x =
[[ -74.6    7.7  -70.6  -71.9]
 [ -54.6   -7.7  -74.8  -62.2]
 [   5.5    1.4  -30.0  -51.9]
 [  40.0   50.2 -114.8  -51.4]
 [ -37.4  105.8   -1.0  -85.0]
 [  29.9   -9.6  -33.7  -37.4]
 [  18.6   42.4    0.1   55.1]
 [ -65.3  116.8 -100.1  -75.2]
 [ -71.3   30.7  -56.0  -58.4]
 [ -36.7  100.7    6.3  -89.0]
 [ -82.1  116.3  -98.5  -32.4]
 [  27.5  -33.0  -18.4  -20.1]
 [  19.8  -31.6    4.6   -0.2]
 [ -65.0  202.5  -35.4 -177.1]]
x[0,0] => -74.6
x[1] => [-54.6, -7.7, -74.8, -62.2]
x[:, 2] => [-70.6, -74.8, -30.0, -114.8, -1.0, -33.7, 0.1, -100.1, -56.0, 6.3, -98.5, -18.4, 4.6, -35.4]
x[:, 0] => [-74.6, -54.6, 5.5, 40.0, -37.4, 29.9, 18.6, -65.3, -71.3, -36.7, -82.1, 27.5, 19.8, -65.0]
x[9,2] => 6.3
x[6,2] => 0.1
x[10,2] => -98.5
x[8,3] => -58.4
x[7,1] => 116.8
x[4,0] => -37.4
x[2] => [5.5, 1.4, -30.0, -51.9]
x[:, 3] => [-71.9, -62.2, -51.9, -51.4, -85.0, -37.4, 55.1, -75.2, -58.4, -89.0, -32.4, -20.1, -0.2, -177.1]
x[12,1] => -31.6
x[12] => [19.8, -31.6, 4.6, -0.2]
x[13] => [-65.0, 202.5, -35.4, -177.1]
x[2,1] => 1.4
x[:, 1] => [7.7, -7.7, 1.4, 50.2, 105.8, -9.6, 42.4, 116.8, 30.7, 100.7, 116.3, -33.0, -31.6, 202.5]
x[4] => [-37.4, 105.8, -1.0, -85.0]
x[3,1] => 50.2
x[12,3] => -0.2
x[9,3] => -89.0
x[13,0] => -65.0
x[1,0] => -54.6
x[13,1] => 202.5
x[0] => [-74.6, 7.7, -70.6, -71.9]
x[10,0] => -82.1
x[12,2] => 4.6
x[4,3] => -85.0
x[7] => [-65.3, 116.8, -100.1, -75.2]

a =
[[-3.97 -0.84  3.23 -1.75 -0.36  0.51  0.35  0.07 -1.65  1.94  0.25 -2.50
   2.77 -0.81]
 [-3.98 -1.73  3.58 -0.61 -1.60  0.74  0.19  0.65 -0.42 -1.53  1.91  0.60
  -2.94  1.67]
 [-3.98 -4.72 -1.72  2.11  3.58  2.16 -0.55 -2.05 -1.66 -0.20  0.69  0.62
   0.11  0.25]
 [-3.99  2.26 -0.80 -0.03  0.07  0.37 -1.21  1.93 -2.52  2.72 -2.75  2.86
  -3.08  3.58]
 [-3.99  0.03  2.45 -2.20  0.54  0.11  0.67 -1.61  1.05  0.82 -2.51  2.88
  -1.96  0.32]
 [-3.97 -2.17  3.49  0.38 -2.02  0.25  0.44  0.25  0.55 -1.38 -0.50  2.43
  -0.72 -2.52]
 [-3.94 -4.76 -2.67  0.80  3.29  3.28  1.31 -1.00 -2.17 -1.72 -0.51  0.57
   0.76  0.35]
 [-4.03 -3.22  2.66  2.55 -1.43 -1.61  0.45  0.40  0.16  0.63 -0.45 -1.72
   0.66  2.44]
 [-3.99 -0.87  3.33 -1.74 -0.46  0.60  0.25  0.23 -1.67  1.54  0.64 -2.70
   2.47 -0.14]
 [-4.02 -4.71 -1.66  2.13  3.60  2.05 -0.67 -2.17 -1.62 -0.18  0.69  0.57
   0.14  0.23]]
Indices start at 0.
(0, 0): -3.97
(7, 3): 2.55
(0, 10): 0.25
(6, 10): -0.51
(1, 2): 3.58
(7, 9): 0.63
(4, 0): -3.99
(2, 6): -0.55
(8, 12): 2.47
(7, 11): -1.72
(5, 4): -2.02
(5, 3): 0.38
(6, 9): -1.72
(0, 9): 1.94
(2, 3): 2.11
(9, 2): -1.66
(0, 12): 2.77
(9, 13): 0.23
(8, 9): 1.54
(5, 11): 2.43
(1, 0): -3.98
(4, 5): 0.11
(1, 3): -0.61
(0, 11): -2.50
(0, 5): 0.51
(1, 11): 0.60
(1, 7): 0.65
(5, 8): 0.55
(2, 4): 3.58
(4, 8): 1.05
(9, 9): -0.18
(4, 9): 0.82
(3, 12): -3.08
(8, 1): -0.87
(3, 1): 2.26
(1, 13): 1.67
(9, 8): -1.62
(9, 4): 3.60

arr =
188   65  251  439  778  610  699  465  748  763  412  298  493  460  158
357  434  333  566  778  619  600  125  261   92  548  594  392  317  470
Indices start at 0.
(0, 0)	188
(0, 8)	748
(1, 6)	600
(0, 13)	460
(1, 11)	594
(1, 1)	434
(0, 5)	610
(0, 14)	158
(0, 12)	493
(1, 9)	92
